In the data rows, zero lies at 4.5, halfway between 4 and 5.
Here are some rows, each followed by its group. Groups can overlap.
[5 3 5 5 4 7 5 6 3 5 4 5 7 4 5 7 1 2 3 2 3 8 6 4 7 6 1 3 5 8 4 8 9 6 6 6 4
 6 1 5 5 5 6 3 5 5 6 1] d
[6 3 5 5 4 6 6 5 2 2 5 4 7 4 2 7 6 6 6 5 7 3 6 6 5 2 2 3 6 5 3 7 4 5 3 6 5
 7 4 2 5 5 4 3 5 5 4 3] e
[5 5 6 2 5 6 7 5 3 2 3 6 5 3 3 2 8 5 5 7 7 4 4 7 3 5 4 5 4 1 3 4 3 4 5 5 6
 5 6 3 5 5 2 6 6 6 5 4] f
[5 3 3 6 6 3 4 4 5 4 6 5 6 7 6 6 4 5 5 4 3 4 7 4 6 4 4 3 5 6 8 3 3 4 6 3 4
 7 2 3 4 4 5 3 5 4 3 8] g
[3 3 3 7 5 3 5 4 6 5 4 5 6 9 4 4 6 6 5 5 4 4 5 6 4 3 4 3 5 4 6 2 2 6 6 6 4
 6 5 1 6 1 4 5 3 2 4 8] h
[2 3 6 5 3 4 4 5 4 2 6 4 5 4 2 4 3 5 5 5 7 1 3 5 4 4 6 2 5 3 5 6 4 4 6 6 5
 4 4 1 6 4 6 7 5 3 7 5] f
[1 2 4 4 4 3 6 4 3 1 6 5 5 5 3 3 5 4 7 7 7 2 2 5 4 1 6 6 6 3 5 6 4 4 5 6 4
 4 6 3 5 4 4 7 5 4 6 4] f
[1 4 6 3 3 6 5 5 4 5 5 4 6 4 4 6 2 5 4 3 5 3 4 5 6 5 5 3 5 6 5 7 5 3 5 7 5
 3 3 4 6 3 7 6 5 4 6 3] h
[8 5 4 2 6 5 4 4 7 6 5 7 5 4 6 6 5 4 4 5 3 5 7 6 5 4 3 3 4 6 4 5 4 6 4 3 5
 7 3 3 7 6 5 3 4 5 6 6] g
[4 3 4 4 5 6 7 5 2 3 4 5 6 2 4 3 5 4 4 5 5 5 4 4 6 3 3 4 6 6 5 7 6 5 3 8 6
 5 3 7 4 7 4 6 5 4 4 1] h
[3 3 6 4 4 6 6 5 3 5 4 5 6 3 5 5 3 5 3 4 5 5 4 4 7 6 5 4 4 6 6 6 6 4 4 7 5
 6 3 4 4 4 5 4 6 4 5 4] h
[3 5 7 6 3 6 5 4 7 6 4 3 5 4 3 7 2 7 3 3 4 6 4 4 6 4 5 4 3 5 5 6 6 3 4 6 5
 3 5 3 7 4 6 7 5 2 6 4] h
[5 4 4 1 4 4 5 5 7 4 7 6 3 1 6 3 4 2 4 1 3 4 5 5 2 3 6 4 4 6 5 7 6 4 7 4 5
 6 2 6 4 3 6 2 6 2 4 8] g
[4 3 3 7 3 3 4 4 6 4 6 4 5 5 5 6 3 2 5 2 2 5 6 4 5 2 4 5 5 6 5 6 7 7 7 3 2
 6 3 5 4 3 7 3 4 3 5 4] d
[3 5 6 6 4 5 5 5 8 8 4 6 5 5 3 7 5 5 5 5 3 5 5 6 4 3 5 5 0 5 5 3 4 4 4 3 4
 5 6 3 5 1 5 2 3 3 4 6] h
[5 4 4 3 4 6 6 6 7 7 4 7 6 4 4 4 3 8 4 6 4 5 6 7 4 2 3 5 2 6 5 4 5 6 3 5 4
 5 5 2 7 4 5 4 4 5 5 6] h
[5 4 7 4 2 7 5 6 1 3 4 3 6 4 2 6 4 7 5 4 6 5 5 5 5 5 3 3 3 4 4 7 7 3 3 7 7
 5 5 4 6 6 5 5 6 4 6 1] e
[5 4 4 3 4 5 3 6 5 6 6 5 5 4 5 6 2 5 4 1 3 4 7 4 5 5 5 3 4 5 6 6 9 4 5 4 5
 6 2 5 6 5 6 4 6 3 7 5] g
[4 4 5 5 5 6 4 4 5 6 6 3 5 5 5 5 2 4 4 2 2 4 5 4 5 7 6 4 4 6 5 5 5 3 6 3 4
 6 4 2 5 5 7 4 6 4 6 5] g
[4 2 5 6 3 3 6 8 4 3 6 5 6 7 3 6 5 6 9 6 7 3 6 7 2 3 2 5 2 4 4 4 2 4 5 4 4
 6 4 2 6 2 5 2 4 4 6 4] i
[3 3 4 5 2 3 6 4 3 2 5 6 3 4 2 4 5 8 7 6 7 3 2 6 3 1 4 5 6 1 5 4 4 5 5 6 5
 6 5 3 7 5 3 8 5 4 6 5] f
[6 5 4 5 7 3 4 5 6 5 5 6 5 8 6 7 5 2 5 2 3 3 6 4 6 5 3 3 4 6 5 5 4 5 6 3 4
 5 4 4 3 3 5 2 4 3 5 7] g
[4 7 4 2 4 4 5 3 7 5 3 5 2 2 4 1 7 4 2 4 5 3 3 5 3 5 7 4 4 2 4 3 1 5 4 5 4
 2 7 4 3 5 3 6 3 3 4 7] j
[5 4 6 3 4 7 4 6 5 7 4 6 6 3 3 5 2 5 4 5 4 6 3 4 6 5 4 4 4 7 5 8 6 2 3 6 6
 4 5 4 7 5 6 4 6 4 6 3] h
[4 6 2 4 5 1 3 2 5 5 7 4 0 4 7 1 5 4 3 4 3 3 4 1 4 4 8 4 6 4 4 5 4 5 5 4 3
 4 4 5 4 5 4 6 3 4 4 7] k
[2 3 4 1 4 6 7 5 4 2 4 4 5 4 2 3 3 7 6 6 7 5 3 5 2 1 3 6 5 4 3 7 5 4 4 6 5
 5 6 3 7 3 3 5 6 2 4 5] e
[5 7 3 4 6 4 3 4 5 6 4 4 3 4 8 3 5 1 3 4 3 6 4 3 5 8 7 5 5 5 4 3 7 4 5 5 4
 2 5 8 3 5 5 6 4 7 3 4] l
[5 5 4 2 5 5 5 4 7 5 5 3 4 4 5 2 5 5 3 3 2 5 5 5 2 4 6 5 3 4 3 5 4 3 6 3 4
 5 5 3 5 3 6 5 6 2 3 7] g
[4 4 3 5 5 7 4 6 4 5 5 3 6 6 5 5 2 2 4 4 1 8 3 3 6 4 3 4 6 5 4 5 8 4 6 5 4
 5 3 7 6 4 7 4 6 2 5 2] d
[4 6 3 7 5 1 2 2 5 5 4 4 3 5 6 6 5 3 3 5 3 3 5 3 6 5 5 6 4 5 4 2 5 7 4 1 1
 2 2 6 1 5 4 3 2 7 4 5] l
[2 2 3 5 3 5 3 4 5 4 6 3 5 6 5 6 3 3 4 0 3 4 6 4 6 4 5 2 4 5 6 6 7 3 8 4 5
 5 2 5 4 4 7 6 6 1 6 5] g
[6 6 4 3 7 4 5 3 4 6 2 6 5 5 5 4 7 6 3 7 6 4 5 5 8 6 3 4 6 6 5 3 5 7 2 5 5
 4 5 3 3 8 2 4 2 7 5 4] j
[6 5 5 6 4 6 6 4 7 6 4 6 6 4 3 8 5 6 5 6 4 5 5 6 5 3 3 5 4 4 5 4 4 5 3 4 5
 6 4 2 7 4 4 6 4 4 5 6] h
[7 4 5 2 6 6 5 5 4 4 4 4 6 4 5 3 6 2 4 4 4 6 6 5 5 4 3 4 6 6 5 7 5 5 5 5 5
 6 4 5 5 6 4 3 7 4 3 4] g
[3 3 5 3 4 4 6 6 3 3 6 3 7 4 2 6 4 5 7 6 5 1 5 6 3 2 3 5 4 5 5 6 5 5 4 6 4
 5 2 2 5 2 5 3 5 4 4 5] e
[4 6 4 4 5 2 4 3 5 6 4 5 3 5 5 4 7 7 3 5 5 2 3 3 6 5 7 4 5 4 5 3 2 5 3 5 4
 3 4 5 5 5 4 6 2 5 3 6] j
[2 6 2 9 5 1 3 3 7 5 6 4 2 8 5 5 5 4 4 5 4 4 5 2 4 4 4 2 5 3 5 0 1 7 6 2 2
 1 3 6 3 3 5 6 1 3 4 7] l
[5 3 4 6 4 7 4 5 5 5 5 5 7 3 6 8 0 4 4 2 2 8 5 4 6 5 4 4 4 7 5 6 8 4 5 4 3
 5 3 4 6 4 7 3 7 4 6 2] d
[5 4 7 3 4 5 6 5 3 4 4 4 5 3 3 2 6 5 5 6 5 5 3 7 3 4 4 6 4 4 3 5 1 5 4 6 6
 8 6 3 5 4 3 5 5 6 5 4] e
[2 4 5 4 3 5 4 5 5 6 4 4 6 4 3 4 4 2 4 5 3 4 3 5 4 5 7 6 5 5 5 5 6 2 6 7 6
 4 5 6 5 1 6 6 4 2 4 4] h
[6 5 7 4 5 7 5 6 0 3 3 4 6 4 3 5 5 4 5 5 7 3 4 6 5 7 3 3 5 3 5 5 3 4 4 6 6
 5 6 2 5 7 3 6 6 7 8 2] f
[6 6 3 8 6 2 4 2 6 5 4 4 3 4 7 7 4 5 3 4 4 4 6 2 7 5 4 5 5 6 5 2 5 8 3 1 1
 1 4 5 2 6 3 3 2 6 3 4] l
[6 4 6 4 5 6 5 5 1 3 4 5 6 5 2 4 6 7 6 8 6 2 4 7 5 4 2 4 6 4 4 5 3 6 3 5 7
 6 5 2 5 6 3 4 5 7 6 2] f
[4 4 4 6 5 3 5 4 5 4 7 5 4 5 5 5 3 3 4 4 2 4 4 4 5 2 5 6 6 7 4 6 5 5 6 3 3
 5 5 3 3 5 7 4 5 3 6 5] g
[8 2 4 4 4 6 4 6 6 5 5 6 6 4 6 7 3 4 4 4 2 5 8 5 4 4 1 3 3 6 5 5 7 7 5 4 4
 6 1 5 5 5 6 4 4 4 4 4] d
[5 3 4 5 5 5 5 5 5 5 4 5 6 6 5 6 5 5 6 5 5 4 5 5 5 3 3 4 3 7 5 4 4 4 5 6 6
 6 4 4 5 4 5 3 2 4 4 7] h
[7 3 4 5 6 5 5 5 4 5 4 4 6 6 7 6 5 4 4 3 2 8 8 4 5 5 3 3 4 7 5 4 4 5 6 3 4
 7 1 7 4 4 5 1 4 4 2 3] d
[2 7 5 4 5 3 4 4 3 6 4 6 4 3 4 4 4 5 3 6 6 2 4 3 6 7 6 2 6 6 5 5 6 5 4 7 5
 2 6 5 4 6 5 7 3 5 6 4] j
[4 2 4 6 4 4 5 7 3 2 5 5 7 7 3 6 4 7 8 4 6 4 6 7 0 1 4 5 2 3 4 3 3 4 5 4 4
 5 2 4 5 2 5 3 6 4 5 5] i
[5 4 5 2 4 7 6 4 1 2 2 5 5 2 3 2 8 4 6 7 8 4 4 8 4 3 4 6 5 1 5 5 4 5 4 5 7
 6 6 4 5 5 1 5 5 6 5 4] f
[3 4 6 2 4 5 5 5 4 3 5 7 6 3 2 4 4 3 6 6 8 2 3 6 4 4 6 3 4 4 4 8 4 3 5 5 7
 3 6 4 6 4 6 6 5 5 7 4] f
[9 5 4 4 6 7 4 6 5 6 3 6 6 5 5 6 3 6 5 4 2 7 8 5 6 5 1 3 4 6 5 4 6 9 4 2 5
 6 2 4 5 6 4 2 6 6 5 2] d
[6 8 3 4 6 3 4 4 7 6 4 6 1 2 7 2 5 5 2 4 3 5 5 2 4 6 6 5 6 5 2 4 3 8 3 4 3
 3 4 6 3 7 5 5 3 6 6 4] l
[5 3 3 3 4 5 5 4 5 3 6 6 5 4 7 3 4 4 4 3 3 5 6 5 4 3 5 5 4 5 5 6 6 4 5 3 5
 6 2 4 4 5 5 5 5 3 5 6] g
[1 3 5 5 2 3 3 4 5 6 5 3 6 5 2 6 2 4 4 3 4 3 3 4 4 4 5 4 3 5 4 5 5 3 5 7 5
 3 5 2 6 2 7 8 5 2 6 5] h
[4 7 5 1 4 5 5 2 8 6 2 5 2 1 4 1 8 7 1 6 5 5 4 5 4 6 8 4 5 3 3 3 2 4 2 4 4
 3 8 5 3 5 3 6 4 4 3 7] j
[4 2 6 6 2 7 5 8 1 1 6 3 6 5 2 5 4 4 8 5 7 5 3 6 3 3 2 7 5 3 4 6 5 2 5 6 6
 6 4 5 5 3 4 4 9 6 6 2] i
[5 8 5 1 6 5 5 3 5 5 2 5 2 1 6 1 7 4 3 6 5 5 4 5 5 6 6 5 4 5 3 4 2 3 2 4 6
 3 7 5 2 6 2 4 4 5 3 5] j
[6 3 4 6 4 3 5 4 7 6 6 5 4 5 5 7 4 4 5 3 3 2 6 5 5 3 5 5 3 7 4 5 6 4 5 2 4
 5 5 2 4 3 6 1 4 3 4 8] g
[6 4 5 5 3 5 6 4 3 5 3 6 6 4 4 4 4 5 4 6 5 6 4 6 5 2 2 5 5 7 4 4 5 5 3 7 5
 6 6 5 5 6 4 6 5 4 4 3] h
[4 6 4 7 4 4 2 3 3 6 4 3 3 3 7 6 4 4 3 3 4 5 5 3 7 8 5 4 5 4 5 3 6 7 5 3 3
 2 2 6 3 7 4 4 5 7 6 3] l
[4 7 5 4 5 3 3 4 5 5 4 4 3 4 6 2 5 2 3 7 4 5 1 3 5 6 7 6 7 4 4 3 2 3 4 7 6
 2 8 6 6 6 4 8 4 4 4 6] j
[3 6 5 7 4 3 3 3 6 7 4 4 2 4 6 5 3 2 3 2 4 5 4 1 6 8 6 3 4 4 4 4 5 7 5 2 2
 1 5 7 3 6 5 5 4 5 6 3] l
[5 4 6 4 4 7 6 4 4 4 3 5 5 3 2 4 6 5 6 6 7 6 3 7 3 3 3 6 3 3 3 5 5 2 2 4 6
 6 8 3 5 1 3 4 7 5 3 4] e
[5 3 6 4 4 7 7 6 0 0 4 3 7 4 2 2 5 5 7 7 7 5 4 7 3 3 0 5 6 3 3 7 5 6 4 6 4
 6 2 3 6 5 1 3 9 6 4 0] i
[5 4 5 2 4 6 7 4 3 2 3 5 5 3 2 4 6 7 5 6 8 4 4 6 3 4 5 4 5 0 3 5 4 2 2 5 7
 4 8 3 4 5 3 6 6 4 3 5] f
[3 3 7 6 3 7 5 4 4 4 5 2 6 5 2 6 4 6 5 3 6 4 3 6 4 4 4 4 3 4 5 6 4 3 5 6 7
 5 6 2 7 2 6 5 4 4 5 4] e
[1 3 4 6 3 3 6 4 3 3 6 6 4 5 3 3 3 4 7 7 8 2 2 5 4 1 6 6 6 4 4 6 4 3 4 4 6
 5 7 3 5 3 4 5 6 5 5 3] f
[5 3 3 5 6 4 4 5 5 5 5 4 6 7 5 6 4 4 5 4 2 7 7 4 4 4 3 3 4 7 6 4 5 5 6 4 4
 4 1 6 4 2 6 0 3 4 3 4] d
[3 5 4 6 4 2 3 2 3 5 6 3 3 5 6 6 3 3 3 0 4 2 4 2 7 6 6 4 4 6 5 4 5 4 5 3 3
 3 5 5 2 6 5 4 4 5 5 5] k
[4 6 4 5 4 2 2 3 7 7 6 4 2 4 5 5 4 5 2 1 4 4 4 3 4 7 8 5 1 3 4 3 4 4 6 3 4
 2 6 4 5 4 6 6 3 5 6 8] k
[6 7 3 4 7 3 3 3 6 6 5 5 3 4 7 6 5 4 3 4 4 5 6 3 4 5 4 4 5 6 4 3 5 7 3 2 4
 1 3 6 4 6 5 4 2 5 4 4] l
[5 6 3 5 5 2 2 3 4 5 5 2 2 5 6 4 6 2 4 4 4 4 4 1 7 7 6 6 7 4 5 5 6 3 5 4 4
 3 6 8 2 6 3 4 4 6 5 4] k
[4 3 4 4 4 6 6 5 5 4 4 6 5 3 5 6 3 2 4 2 4 8 6 5 3 4 3 4 5 6 3 7 6 5 6 4 3
 5 3 7 5 2 6 4 6 2 3 3] d
[4 5 6 1 3 7 5 7 6 5 4 6 5 4 4 2 5 6 4 5 3 7 4 4 3 5 6 6 5 5 5 5 6 3 4 8 6
 5 3 6 7 3 5 6 6 3 4 4] h
[6 7 3 6 5 3 3 2 7 6 4 6 1 3 6 4 5 5 2 4 4 6 3 3 4 5 6 6 4 4 3 2 5 6 3 2 4
 2 7 9 2 6 3 6 3 7 4 4] l
[2 2 6 3 2 6 4 7 2 3 7 4 6 5 1 5 3 6 8 3 7 4 4 7 1 3 4 5 2 3 4 6 5 3 6 5 5
 6 4 2 7 1 7 4 6 6 7 3] i
[3 5 4 6 4 2 2 2 4 5 5 3 2 5 7 4 6 5 2 2 3 4 6 3 6 8 8 3 3 3 6 2 3 5 7 3 5
 5 5 4 3 4 4 6 3 5 6 7] k
[2 4 5 1 4 6 6 5 4 2 4 6 4 2 3 3 5 4 5 7 8 3 3 6 1 2 6 6 5 4 4 7 5 3 4 5 6
 4 6 5 4 4 4 3 6 5 3 4] f
[4 3 5 3 4 5 7 4 5 1 4 5 5 2 2 1 7 5 5 7 7 4 4 6 1 4 7 4 4 1 3 6 2 3 4 6 6
 5 5 3 5 4 5 6 7 4 4 5] f
[1 3 5 5 2 5 5 6 5 4 6 4 6 5 3 6 4 2 5 6 4 5 2 3 5 4 5 5 6 3 6 5 7 2 5 7 5
 4 4 6 5 2 5 7 6 1 4 3] h
[4 5 2 5 6 2 2 3 6 6 5 6 3 6 7 5 4 4 4 3 4 4 5 1 5 6 7 5 4 5 5 2 4 6 4 2 2
 1 4 7 1 4 5 2 2 5 3 6] l
Which 4 groups are nearest to each row below, nearest first, going by the distance to the group's nearest row?
[8 8 4 4 7 3 3 3 5 6 3 5 2 5 7 5 8 6 3 4 4 5 7 4 5 7 4 4 3 4 5 3 4 7 4 2 5
 5 5 5 4 7 2 5 3 8 3 6]: l j g k
[2 5 4 1 3 3 6 6 7 4 6 7 5 4 2 5 5 7 6 6 6 0 4 8 1 3 5 4 2 4 4 4 3 5 4 5 5
 4 5 2 6 3 6 4 3 5 6 7]: e h f i
[6 4 6 4 4 8 6 7 3 5 3 3 6 4 5 4 4 3 4 6 4 7 3 5 6 5 2 5 7 6 5 6 6 3 3 8 7
 7 4 6 6 6 3 5 6 6 3 2]: h g e d
[3 4 4 7 4 3 5 6 6 4 5 7 4 7 4 5 5 7 8 7 6 3 4 6 3 3 6 4 3 1 5 3 2 4 4 4 4
 4 6 3 5 4 4 4 4 4 5 8]: h i f j
[2 6 4 8 4 3 3 1 6 7 4 3 3 5 6 6 4 4 3 2 4 5 4 3 5 7 7 5 3 5 4 2 6 5 6 2 4
 1 6 5 2 4 6 6 3 5 6 5]: l k g j
[6 4 6 6 4 7 4 6 3 7 4 5 6 3 6 8 1 2 3 1 3 8 7 5 6 7 3 4 4 9 5 6 7 5 5 4 3
 6 3 3 5 4 6 1 6 5 6 3]: d g h l
[4 6 3 7 5 3 3 3 4 5 3 3 2 4 6 4 4 0 4 5 4 6 4 1 7 6 4 5 7 3 5 4 5 6 5 4 5
 1 6 9 3 7 3 5 4 6 5 2]: k l j d
[2 5 4 8 4 3 3 3 4 5 5 2 2 4 7 4 3 3 2 4 4 5 4 1 7 7 6 3 5 6 5 4 4 6 6 2 2
 2 2 6 4 6 5 6 4 4 5 4]: l k g j
Which 3 groups are nearest to each row below, nearest first, going by the average distance to the group's rows?
[4 3 3 6 3 4 5 4 6 5 7 5 3 5 5 5 4 4 5 3 3 3 4 5 4 3 6 5 4 3 5 4 6 4 6 2 6
 7 6 4 5 3 5 5 5 4 4 8]: g k h
[5 4 5 2 5 4 5 7 4 3 5 7 5 5 4 4 7 6 7 6 7 2 5 6 4 4 4 3 5 3 5 5 2 3 4 5 7
 5 3 5 5 6 4 3 4 5 4 5]: f e i
Which 4 groups are nearest to each row below, nearest first, going by the average distance to the group's rows?
[3 4 6 3 2 5 5 8 4 4 5 3 5 3 2 4 5 5 7 4 5 5 4 6 3 4 5 5 3 3 5 5 5 2 5 7 6
 6 5 5 7 2 5 5 5 3 5 6]: e h i f
[5 3 4 6 3 5 5 5 6 5 5 5 4 4 5 5 2 4 4 2 1 6 5 4 4 3 3 4 4 7 3 6 6 7 6 5 3
 6 4 5 5 4 6 5 4 3 4 4]: d g h e
[4 2 5 7 2 5 5 5 3 5 7 3 7 5 4 9 0 4 4 1 3 5 5 3 5 3 2 4 5 8 5 6 8 5 5 4 3
 4 1 6 4 4 8 4 6 2 5 3]: d g h e
[4 3 5 5 5 4 5 7 2 4 4 6 6 8 4 5 5 8 8 6 6 4 5 6 4 3 2 6 3 5 5 4 4 5 5 5 4
 6 3 4 5 3 3 4 5 5 4 5]: i e h f
[5 5 5 3 6 6 7 4 3 2 2 6 6 4 3 0 7 3 6 8 8 5 4 7 4 4 3 4 5 2 3 5 3 5 4 5 6
 5 6 4 4 6 2 8 7 6 2 3]: f e j i
[7 3 4 6 5 6 4 4 6 5 4 4 6 5 5 7 3 4 4 2 2 6 7 4 4 4 3 3 3 7 4 5 4 5 4 2 2
 6 2 4 5 3 6 2 5 4 3 4]: d g h l
[5 1 6 4 5 5 6 9 0 2 4 4 8 6 3 5 4 5 9 6 7 4 6 7 3 3 0 4 3 6 4 5 4 5 4 5 6
 7 2 5 4 5 4 1 5 7 4 2]: i e f d
[4 6 3 5 5 2 5 3 5 4 4 5 3 3 4 2 5 5 2 6 5 2 1 3 7 3 6 5 7 3 4 4 3 4 3 7 4
 2 7 7 4 7 3 8 4 5 3 4]: j k l f
[4 4 5 1 5 6 7 4 2 1 2 6 5 2 2 2 7 5 6 7 8 4 3 7 3 3 3 4 7 2 4 6 2 5 4 6 7
 6 5 3 5 5 2 6 5 5 5 5]: f e i j
[4 5 6 2 3 6 6 4 5 3 3 6 5 3 2 3 6 6 6 8 9 5 3 6 2 3 4 6 5 3 4 5 3 3 3 3 5
 3 8 2 4 5 4 5 7 5 4 4]: f e j i
Which 3 groups are nearest to each row below, nearest first, going by the distance to the group's nearest row?
[5 8 4 7 5 5 1 4 3 7 3 3 3 5 7 5 4 5 2 4 3 8 5 3 5 8 5 4 5 4 4 1 5 7 3 2 3
 3 4 5 4 7 4 6 5 8 6 3]: l k j
[8 7 3 6 8 4 3 3 4 5 3 5 3 7 8 5 7 6 3 5 4 6 5 3 6 8 3 3 5 5 4 1 2 7 3 3 4
 3 3 7 3 8 3 4 3 8 3 3]: l j k
[3 7 5 3 4 4 4 4 6 5 4 5 2 3 5 2 6 4 3 5 4 5 3 2 5 6 7 6 7 4 5 4 4 2 3 7 7
 3 6 7 5 6 4 7 3 3 3 4]: j l h
[3 5 5 1 4 4 7 5 5 1 4 5 4 2 3 2 7 6 5 5 7 3 4 7 1 4 7 6 3 2 4 4 2 4 5 4 4
 4 5 2 4 3 4 5 5 3 5 7]: f j e
[4 4 4 5 5 4 5 7 6 5 5 5 6 7 5 5 6 7 5 4 3 4 6 6 4 3 4 4 3 4 5 3 3 6 5 6 4
 5 2 4 6 3 4 4 1 2 5 7]: h g d
[5 4 5 3 3 5 4 6 6 5 4 5 6 3 5 6 4 7 4 5 3 5 5 5 4 3 6 4 4 6 6 5 5 4 2 5 4
 5 4 4 5 4 5 3 4 3 3 4]: h g d
Which 4 groups are nearest to each row below, nearest first, going by the distance to the centre of the group?
[4 3 4 5 2 5 5 5 7 6 6 4 5 4 5 5 3 1 4 4 1 8 4 3 5 5 5 6 4 6 6 4 8 3 6 4 3
 5 3 6 6 2 7 4 6 2 4 3]: d g h k
[5 3 3 5 6 4 3 5 5 5 5 4 6 7 7 7 5 3 5 3 3 4 7 5 6 4 5 4 3 5 6 3 5 4 6 3 5
 6 2 5 3 3 6 1 3 4 5 7]: g d h k
[2 4 4 4 3 4 5 4 8 5 6 6 4 5 2 4 3 5 5 4 4 4 2 4 3 1 7 6 6 6 5 7 5 3 4 5 5
 4 7 4 5 2 6 5 4 2 5 5]: h g e f
[6 3 5 8 4 7 5 6 4 5 3 3 6 5 5 6 3 1 5 3 2 9 5 4 7 5 1 6 6 4 5 4 6 6 6 4 4
 6 3 5 5 4 4 5 6 4 5 3]: d h g e
[6 4 4 3 7 6 5 4 6 4 4 6 4 4 5 4 5 3 4 3 3 6 5 5 5 5 4 5 5 5 4 5 6 5 6 3 5
 6 6 4 4 3 4 4 6 3 5 6]: g h d e
[2 5 5 4 5 4 5 6 5 3 6 4 5 5 3 3 5 2 6 6 5 4 1 5 2 4 6 6 6 1 4 4 1 1 6 6 6
 3 7 3 7 3 6 8 5 2 6 5]: f h e j
[4 7 3 4 5 3 5 3 5 5 4 5 2 4 5 1 5 6 2 7 4 3 3 3 6 4 7 6 6 5 5 4 2 4 2 6 4
 4 6 5 4 7 4 7 3 6 4 5]: j k l h
[3 4 4 3 6 3 5 6 5 3 5 6 6 7 3 3 5 7 7 7 7 2 5 5 3 3 5 3 4 3 5 4 2 3 5 6 5
 4 4 4 5 4 5 4 3 5 5 5]: f e h i
[5 7 3 6 8 0 3 4 6 5 6 4 2 7 7 4 5 3 4 4 4 2 6 2 5 6 7 3 5 6 4 3 2 3 5 3 3
 2 6 4 1 4 5 2 1 5 4 9]: k l j g
[4 3 2 3 5 3 5 5 7 5 7 5 5 6 6 5 3 5 5 3 3 3 7 3 5 3 5 2 4 7 6 5 5 4 6 3 3
 5 0 5 4 4 6 2 4 3 4 7]: g d h k
[6 7 3 6 6 3 3 3 7 8 3 5 3 4 7 5 5 6 3 6 3 4 6 4 7 6 5 5 4 3 4 1 4 8 3 2 2
 4 5 4 4 6 3 3 3 8 4 5]: l j k g
Which 3 groups are nearest to each row below, nearest first, going by the distance to the centre of the group?
[5 4 5 5 4 5 3 4 5 6 6 2 4 6 6 7 4 2 5 1 2 7 4 4 4 5 6 7 4 3 6 3 5 1 6 3 5
 5 6 6 6 4 5 5 7 2 3 5]: g h k
[4 7 4 4 5 4 3 2 9 7 3 5 1 3 7 2 6 3 2 3 3 6 5 5 1 6 7 6 3 3 2 1 3 7 4 1 3
 3 8 4 2 4 5 5 3 6 4 7]: l j k
[1 6 5 2 3 3 4 4 5 6 5 4 4 4 4 4 4 6 3 4 5 3 4 3 6 5 7 2 5 6 6 5 4 4 4 7 4
 1 4 6 5 4 5 7 2 3 5 5]: j h k
[3 6 4 3 6 5 6 2 7 4 3 7 1 2 4 2 7 6 3 6 6 4 3 4 6 5 6 5 5 3 4 4 3 4 4 5 5
 3 8 6 3 5 3 6 4 4 3 6]: j f k
[4 7 4 2 5 2 3 5 6 7 4 6 4 5 6 2 6 6 4 7 5 3 6 4 6 6 6 4 5 6 6 2 2 5 4 6 5
 3 5 5 3 6 4 3 2 6 4 7]: j l k
[6 7 3 8 5 2 3 2 5 6 4 6 3 5 6 7 5 5 4 4 5 4 6 3 6 5 3 4 4 5 5 2 4 8 4 0 3
 2 4 5 2 6 3 4 2 6 5 5]: l k j
[3 5 6 2 4 6 6 5 7 3 4 5 2 3 1 0 6 7 5 7 6 3 3 6 1 2 5 6 4 1 4 4 2 4 4 5 6
 5 7 3 7 3 4 7 5 3 5 6]: f e j
[3 4 5 3 4 6 4 6 4 5 5 5 5 3 4 5 4 2 5 5 3 5 3 5 5 5 6 5 5 5 5 5 5 2 5 7 7
 5 5 5 6 4 6 6 5 3 4 5]: h g e
